In the data rows, 500 means zero.
Each row is a point on one of a few hidden curves, and its group is its curve. The rows also spread widely along one direction, which tells nothing about the groups.
The rows in order, each followed by its group:
619 476 436 465 459 408 518 568 683 525 410 481 I
601 453 374 437 485 451 575 521 734 519 418 442 I
472 393 373 590 598 582 627 386 531 587 453 372 I
492 377 118 543 620 603 882 219 763 536 445 252 I
487 522 470 522 548 541 513 420 401 505 523 482 I
460 480 460 538 558 553 535 427 434 539 501 450 I
514 561 462 399 481 498 519 502 571 447 529 547 I
517 375 117 513 592 611 876 254 827 524 452 279 I
450 658 718 476 478 476 242 592 180 471 574 672 I
460 690 693 422 446 481 285 550 223 423 598 670 I
588 544 530 412 429 398 405 616 600 491 450 565 I
431 418 577 553 548 534 481 536 548 509 498 534 B
392 390 460 611 557 593 610 455 648 471 524 454 B
459 589 544 480 508 528 427 466 341 464 554 550 I
453 401 253 510 552 665 613 348 575 556 483 315 W
509 313 385 628 603 530 703 416 626 636 392 325 B
511 561 730 532 419 377 413 640 380 462 513 612 W
450 567 851 502 479 461 180 708 286 477 560 729 B
477 382 592 547 505 515 474 581 450 569 480 463 B
537 374 160 474 567 570 821 313 866 534 438 313 I
507 755 869 278 345 373 062 770 248 365 610 842 I
447 493 578 453 427 582 356 546 293 504 589 509 W
471 555 464 504 537 539 523 418 417 485 537 487 I
471 528 754 526 509 458 281 614 336 512 515 632 B
551 324 247 637 517 496 907 347 760 553 430 281 W
499 558 670 468 384 438 411 618 307 448 566 583 W
442 327 205 544 555 678 714 319 605 591 475 239 W
570 532 513 388 433 427 430 607 608 483 463 572 I
465 476 374 542 580 560 619 370 496 535 492 406 I
442 533 554 429 456 599 304 530 299 499 581 510 W
611 555 563 459 412 371 352 654 544 491 446 572 I
543 518 439 398 479 485 534 524 658 482 489 516 I
465 575 677 505 514 488 326 552 263 495 552 605 I
498 553 467 399 491 504 503 495 551 449 528 533 I
466 637 596 463 479 487 368 504 284 433 581 593 I
568 568 560 379 424 425 374 630 561 470 491 607 I
596 621 673 390 378 359 262 717 467 449 498 662 I
459 567 683 503 506 505 308 564 260 515 547 587 I
649 271 015 589 604 520 957 314 999 630 293 171 I
508 382 078 529 625 619 915 195 813 553 444 233 I
522 573 484 397 463 501 490 494 539 451 549 557 I
487 525 635 476 393 472 411 606 324 481 560 559 W
447 365 295 517 527 672 617 364 553 583 506 303 W
537 492 433 388 468 468 526 526 659 485 494 510 I
515 675 735 322 388 426 225 672 370 388 589 740 I
581 544 546 381 425 406 395 619 599 483 470 582 I
559 469 420 420 474 468 550 531 698 475 461 495 I
494 555 422 443 524 523 558 421 516 460 539 491 I
438 653 811 571 472 459 228 621 213 416 610 694 B
378 482 557 575 533 555 488 490 536 433 561 517 B
487 554 447 445 493 522 527 420 497 445 537 523 I
477 571 526 508 521 532 464 447 378 490 540 515 I
537 349 098 477 596 589 879 294 881 528 434 287 I
478 536 534 520 529 530 462 458 351 520 525 508 I
525 450 517 611 564 478 520 479 423 599 426 440 B
554 492 393 400 482 482 561 510 704 498 467 498 I
391 459 487 629 555 574 572 458 570 439 548 467 B
498 553 468 413 501 489 495 474 526 452 538 541 I
466 578 458 478 508 533 508 423 439 464 543 512 I
504 519 694 551 528 433 325 605 313 544 490 598 B
470 538 686 510 497 491 297 561 260 540 526 584 I
597 424 329 459 485 453 619 492 768 533 391 413 I
594 539 556 429 405 384 371 647 565 493 455 590 I
571 326 114 480 574 546 862 348 950 563 384 272 I
507 498 696 581 531 436 388 578 322 544 466 566 B
574 436 351 438 494 487 609 493 760 501 444 444 I
533 437 516 608 512 454 573 504 549 553 451 453 W
485 563 456 439 505 515 503 439 506 453 543 534 I
489 585 494 431 494 495 469 453 436 450 556 561 I
496 504 673 601 536 441 388 555 320 560 467 549 B
492 351 264 732 670 561 824 269 681 587 393 260 B
529 581 566 355 427 464 392 600 521 435 517 637 I
494 489 287 522 583 565 675 317 571 501 499 389 I
385 414 521 570 548 571 554 485 606 461 536 495 B
472 690 918 550 443 386 111 710 080 455 564 744 B
410 490 482 617 562 541 557 448 532 471 529 457 B
513 424 457 548 448 485 688 480 540 501 475 415 W
581 500 443 407 450 441 506 572 668 491 456 527 I
453 485 497 663 569 522 555 438 472 500 483 468 B
509 392 425 680 607 502 644 390 530 589 423 362 B
486 433 463 499 449 557 580 475 462 525 522 401 W
641 441 334 527 475 422 604 524 743 550 373 394 I
519 513 657 566 526 441 363 580 312 566 486 564 B
530 454 342 417 507 515 627 463 723 493 479 451 I
518 522 649 501 393 402 498 593 421 459 525 579 W
477 567 455 470 521 528 507 423 437 466 540 508 I
502 451 648 531 501 469 390 599 373 574 471 532 B
519 600 785 525 402 355 318 689 300 446 520 662 W
482 357 177 536 570 667 703 301 660 568 463 252 W
473 378 312 604 615 606 695 326 586 572 439 342 I
444 579 727 415 376 519 232 654 203 464 595 608 W
523 543 670 515 377 407 480 604 375 433 535 574 W
493 715 734 346 406 449 212 635 264 385 618 730 I
391 494 709 521 490 520 336 605 435 435 575 635 B
394 608 892 485 451 471 159 724 269 408 604 764 B
511 418 525 585 572 496 518 486 509 590 420 463 B
524 702 960 471 318 315 172 782 155 391 576 800 W
475 414 272 602 620 599 741 304 600 567 464 310 I
401 452 461 634 561 571 605 427 569 473 531 444 B
472 641 599 421 463 495 358 521 329 422 573 622 I
628 547 533 469 410 366 392 639 550 508 425 551 I
463 426 449 501 457 576 561 465 460 536 514 399 W
523 378 358 619 587 541 679 366 539 641 411 326 B
476 456 313 560 583 573 675 319 538 531 477 389 I
